Each row has a name. Each question is about the rows just above it.

Columns, left to right: D X W R S C Y
[139 111  84 153  77 145 113] = pamu
[134 169 130 110 194  98 165] = sedup
[105  96 154 140 175  99 155] = Rufi
[176 120  76 165  64 176 101] = givat
[118 169 130 110 194  98 165] = rud
[120 146 135 116 119 117 132] = Lunur
[118 169 130 110  85  95 134] = begit
[118  99 158 141 180 110 151] = Bor
[116 162 127 112  87  94 135] = Fumi
[114 101 151 139 165 111 152] = konad
Is [165  98 194] printed in one of the named rows, side by side and in this order?	no
Among the named rows, does one hold [110 151] next to each other, in this order?	yes
[153 110] is in which column, read top down?	R
Among the named rows, does one hold [153  77 145 113] next to each other, in this order?	yes

Columns, left to right: H Q N V L P A E
[ 94 110 110 139 116 171 118 166] -> doba
[145 118 112  93 143 145 153  74] -> pup
[129 112 153  91 174 128 133  87] -> Bom
[135 108 138  91 163 134 146  83] -> por
[123 129 127 107 137  71 133 156] -> rav
[126 109 151  99 169 118 135  87] -> pepig
[141 155 123 131 127 107 149 192] -> Finu
[128 111 144  89 172 128 133  87] -> digag
Among the named rows, does one hold [171 118] next to each other, in this order?	yes
Does one of the named rows hold [138  91 163] side by side, in this order?	yes
The next 2 entries after [123 131 127 107]:	[149 192]
Which column holds [ 74  87  83 156  87 192] top down?	E
Does one of the named rows hold [129 112] side by side, in this order?	yes

Columns, left to right: U Z J K F M T
[112 118 141 159 146 167 173] : zaf
[112 118 141 172  81 191 163] : Vari
[112 118 141 172  81 191 119] : Kofu
[119 141 172 159 146 111 173] : vunez
Among the named rows, does one hold [112 118 141 159 146] next to each other, in this order?	yes
Which column holds this, read top down? [159 172 172]	K
Is [171 159] printed in one of the named rows, side by side and in this order?	no
What are the next 2 entries after [119 141]?	[172 159]
Whose row is [112 118 141 159 146 167 173]?	zaf
Which column holds this, read top down? [112 112 119]	U
Whose row is [112 118 141 172  81 191 163]?	Vari

Columns, left to right: Fal Geb sek mese
[157  90 157 131] -> Viz
[135 115 155 154] -> tadig
[110 150 139 101] -> zinu
[ 75 129 143 123] -> Vog
[155 138 154 118] -> luvu
[148 144 149  90] -> ras
Which column holds [157 135 110] top down?	Fal
The row with [148 144 149  90] is	ras
Which column holds [131 154] top down?	mese
Among the named rows, does one hold [143 129] next to each other, in this order?	no
Is [ 90 157 131] printed in one of the named rows, side by side and in this order?	yes

Columns, left to right: pelat temuf kuv vad
[ 61 137 163  91]  Puf
[136 133  68 158]  dotu
[143 104 125  63]  Voso
[142 189 186 113]  Topot
[101 159  74 165]  ful
[140 116  71 176]  Buto
[119  89  75 151]  Kapo
[101 191 170 164]  mov
Whose row is [143 104 125  63]?	Voso
Does one of the named rows hold [118  89  75 151] side by side, in this order?	no
Is [104 125  63] printed in one of the named rows, side by side and in this order?	yes
Is [ 91 163 137  61] printed in one of the named rows, side by side and in this order?	no
[125 186  74] is in which column, read top down?	kuv
Does one of the named rows hold [186 189 142] side by side, in this order?	no

Columns, left to right: lopom Bupa vamit sazi bidil Nivo dite suzof
[126 132 126 130 142  81  86 128] -> getat
[125 126 121 122 144  76  82 128] -> muv
[127 121 152 146  77 120 105 129] -> Bobo
[125 132 124 129 117 131 165 127] -> Raka
[126 121 144 120 142 103  81 128] -> sabez
[129 134 114 130 113 154 147 130] -> riler
[126 132 126 130 109 156 174 128] -> zevos
[129 131 129 129 110 171 157 129] -> pila
[129 135 115 132 110 159 160 129] -> zimib
[126 123 131 120 147  84  70 129] -> Gab
[124 123 132 120 146  77  77 128] -> kufor
Which column holds this, read top down? [127 128 130]	suzof
Among the named rows, does one hold [154 147 130] next to each other, in this order?	yes
Does one of the named rows hold [131 120] side by side, in this order?	yes
[126 132 126 130 142  81  86 128] is in which row?	getat
The next 2 entries after [120 146  77]:	[ 77 128]

Columns, left to right: puput Muvam fafit Nofug tavo tupig Tizo
[129 125 117 140 128  83 121] : Vak
[129 125 117 144 129  73 144] : kazak
[128 122  93 140 128  83  84] : Kop
[129 123 125 124 117  73 144] : lubot
[126 117 125 123 124 181 106] : baber
Where do [129 125 117 140 128  83 121] appear?	Vak
What are the next 2 entries after [117 125 123 124]?	[181 106]
Among the named rows, does one hold [124 117] next to each other, in this order?	yes
Which column holds this, read top down? [117 117]	fafit
Whose row is [129 123 125 124 117  73 144]?	lubot
Which column holds this, read top down? [144  84 144 106]	Tizo
Which column holds this, read top down? [128 129 126]	puput

Columns, left to right: dig fon Vul dibo lumo renav Zogis pivab
[164 128 184 132 131 129 137 135] = befo
[131 156 127 127 125 187 131 136] = Dizuv
[178 133 155 130 125 127 173 129] = tob
[181 123 176 139 130 129 148 130] = bog
[124 125 126 185 166 129 162 132] = foti
[125 145 124 125 127 179 132 129] = gubom
[133 128 128 180 169 127 149 141] = gatif
[127 170 134 137 157 146 128 173] = tef
[164 131 186 125 127 130 135 129] = pitev
[183 125 165 142 128 131 162 132] = zovo
The next 2 entries after [124 125 127]:	[179 132]
What are the next 2 entries after [123 176 139 130]?	[129 148]
Give the next 2 entries after [125 127 130].	[135 129]
Does one of the named rows hold [182 125 165 142 128] side by side, in this order?	no
Which column holds this, read top down? [133 127]	dig
The next 2 entries after [156 127 127]:	[125 187]
Give the next 2 entries after [127 125 187].	[131 136]

Columns, left to right: Tafif kat Tulal koza
[170 120 135 135] = finid
[139 100 118 116] = niset
[180 132 126 156] = Famo
Among the named rows, does one hold [116 118 100] next to each other, in this order?	no
Is [116 118] printed in one of the named rows, side by side and in this order?	no
Does one of the named rows hold [100 119] side by side, in this order?	no
Which column holds [116 156] top down?	koza

Columns, left to right: Dopas nule Tibup Taso gisip kegif
[131 131 129 128 126 128]  Zode
[131 180 131 130 129 131]  vazub
[131 131 129 128 126 131]  Funiv
[131 131 129 128 126 168]  meru
[131 131 129 128 129 131]  Gadi
Does one of the named rows hold [131 129] side by side, in this order?	yes
Whose row is [131 131 129 128 126 168]?	meru
Does one of the named rows hold [126 130] side by side, in this order?	no
Which column holds [128 130 128] top down?	Taso
Does one of the named rows hold [130 180 131 130 129] side by side, in this order?	no
Among the named rows, does one hold [126 168] next to each other, in this order?	yes

Columns, left to right: rila gaf mubab zopaz Besa guv boto Bup rotaf
[178 160 136 120  75 131  79 118 156] -> komon
[129  85 108 155 173 166 135 128  72] -> zav
[154 169 173 133 135  72 123  95  97] -> tup
[129  85 108 155 173 128  88 104 155] -> Vobop
The next 2 entries after [173 166 135]:	[128  72]
The next 2 entries after [160 136]:	[120  75]
Is [120  75 132] printed in one of the named rows, side by side and in this order?	no
Does one of the named rows hold [ 85 108 155] side by side, in this order?	yes
Which column holds [ 85 169  85] top down?	gaf
Among the named rows, does one hold [135  72 123  95] next to each other, in this order?	yes

Columns, left to right: pesaf buv givik tated
[148 171  90 173] = lele
[119 138 125 125] = Mer
[107  76  82 109] = bevo
[132 179 148 127] = libik
[ 92 137 139 109] = nele
[117  82 109 133] = rupop
[130 156 138 123] = detig
[134  94 142 134] = nak
Does one of the named rows hold [ 92 137 139] side by side, in this order?	yes
Is [109  82  76 107] printed in one of the named rows, side by side and in this order?	no
Where do [119 138 125 125] appear?	Mer
[125  82] is in which column, read top down?	givik
[109 127 109 133] is in which column, read top down?	tated
Does one of the named rows hold [125 125 138] side by side, in this order?	no
[148 119 107] is in which column, read top down?	pesaf

Columns, left to right: sadud Duzi Vam Zeru Rofeb buk
[114 174 133 152 145 125] -> mam
[ 91 141 125 164 148 135] -> Manap
[103 165 150 126 138  83] -> gose
[114 174 120 167 154 154] -> Pabev
[117 176 131 154 147 124] -> gitim
[114 174 133 152 145 125] is in which row?	mam
The next 2 entries after [176 131 154]:	[147 124]
Is [164 125] printed in one of the named rows, side by side and in this order?	no
[133 125 150 120] is in which column, read top down?	Vam

Columns, left to right: Bava daf tem vanag vuzo
[151 126  90 114 116]  nup
[163  69 149 122 131]  Renib
[138  81 149 144 102]  Lam
[138  81 106 119 127]  Modum
Among the named rows, does one hold [163  69 149] next to each other, in this order?	yes
Whose row is [138  81 106 119 127]?	Modum

Columns, left to right: raku pevif Pasep Medi gom nonad fibu lut zimov kebof
[120 128 117 127 131 121 115 118 132 133]  Niso
[126 117 129 114  92 153 155 130 106 148]  dod
[128 129 129 126 129 129 130 129 128 124]  Duvop
[158  99 138 185 156  64  83 148 136 123]  dozaf
[ 95 146  89 115 143 117  90  92 157 137]  tava
[109 139 106 118 137 125 109 107 142 130]  kuduz
[133 126 137 125 124 136 140 134 117 124]  pogi
[136 115 117 131 118 127 121 128 133 130]  ruv
[ 95 146 136 115 143 117  90  92 157 137]  Pado
Give the next 2 entries after [128 117 127 131 121 115 118].	[132 133]
Does one of the named rows hold [126 133] side by side, in this order?	no
Give the next 2 entries after [109 139 106 118 137].	[125 109]

Columns, left to right: ture Mizef lobi mife
[134 125 123 119] : Komov
[177 119 166 101] : fuvu
[120 124  77 173] : Supof
[120 124  95 158] : rut
[136 147 138  94] : lubi
[147 126 123 132] : Gevef
[136 147 166 116] : zef
Whose row is [120 124  77 173]?	Supof
[134 125 123 119] is in which row?	Komov
[136 147 166 116] is in which row?	zef
Whose row is [120 124  95 158]?	rut
Is [158  95] printed in one of the named rows, side by side and in this order?	no

Columns, left to right: rufa gud Dok zoger mebod Vogum Zap
[126 125 127 126 126 126 126] -> biru
[126 125 127 126 127 127 126] -> siso
[118 104 138 105 136 107 131] -> nubi
[130 133 127 130 130 128 131] -> Gabi
[128 128 127 128 127 128 127] -> Goda
[132 104 138 105 136 107 131] -> suf
[118 104 139 100 140 101 134] -> gir
[128 128 128 128 128 128 128] -> tago
[125 122 130 126 129 127 127] -> Kore
[120 115 128 124 123 127 122] -> Kibu
[ 83  75 107 142  77 154  74] -> seru
Whose row is [128 128 127 128 127 128 127]?	Goda
The next 2 entries after [118 104 138]:	[105 136]
What are the next 2 entries after [120 115]?	[128 124]
Is [125 127] printed in one of the named rows, side by side and in this order?	yes

Columns, left to right: ser tuvuv sen vinuk
[136 125 142 169]  Duvi
[136 125 124 128]  Petem
[114 176 101 114]  Mit
[114 176 116 177]  pubap
Among the named rows, does one hold [128 124 125 136] next to each other, in this order?	no
Which row holds [136 125 142 169]?	Duvi
Does one of the named rows hold [169 142 125 136] side by side, in this order?	no
Which column holds this, read top down? [128 114]	vinuk
Does one of the named rows hold [136 125 143 169] side by side, in this order?	no

Columns, left to right: maza bomuk Sodef pupu degiz Bal dakim
[122  99  79 119 124  85 151] -> beb
[ 95  72 122 123  95 145 126] -> vav
[112 187  95 133 124 156 127] -> lamo
[126 127] is in which column, read top down?	dakim
The next 2 entries after [112 187  95 133]:	[124 156]
What are the next 2 entries after [187  95 133]?	[124 156]
What are the next 2 entries after [ 95  72 122 123]?	[ 95 145]
Whose row is [112 187  95 133 124 156 127]?	lamo

Columns, left to right: nimev Kupas rom veg pag Bigo Nor
[167 170 134 192 192 121 177] = Gasen
[166  69 145 125 195 173 178] = Lus
[116 183 112 192 102 118 162] = dob
[ 79 194 104 135 109 128 127] = Rane
[167 134 170 138 114 104 118] = vug
What are the next 2 entries after [167 170 134]?	[192 192]
Is [121 192] printed in one of the named rows, side by side and in this order?	no
What are the next 2 entries after [116 183]?	[112 192]

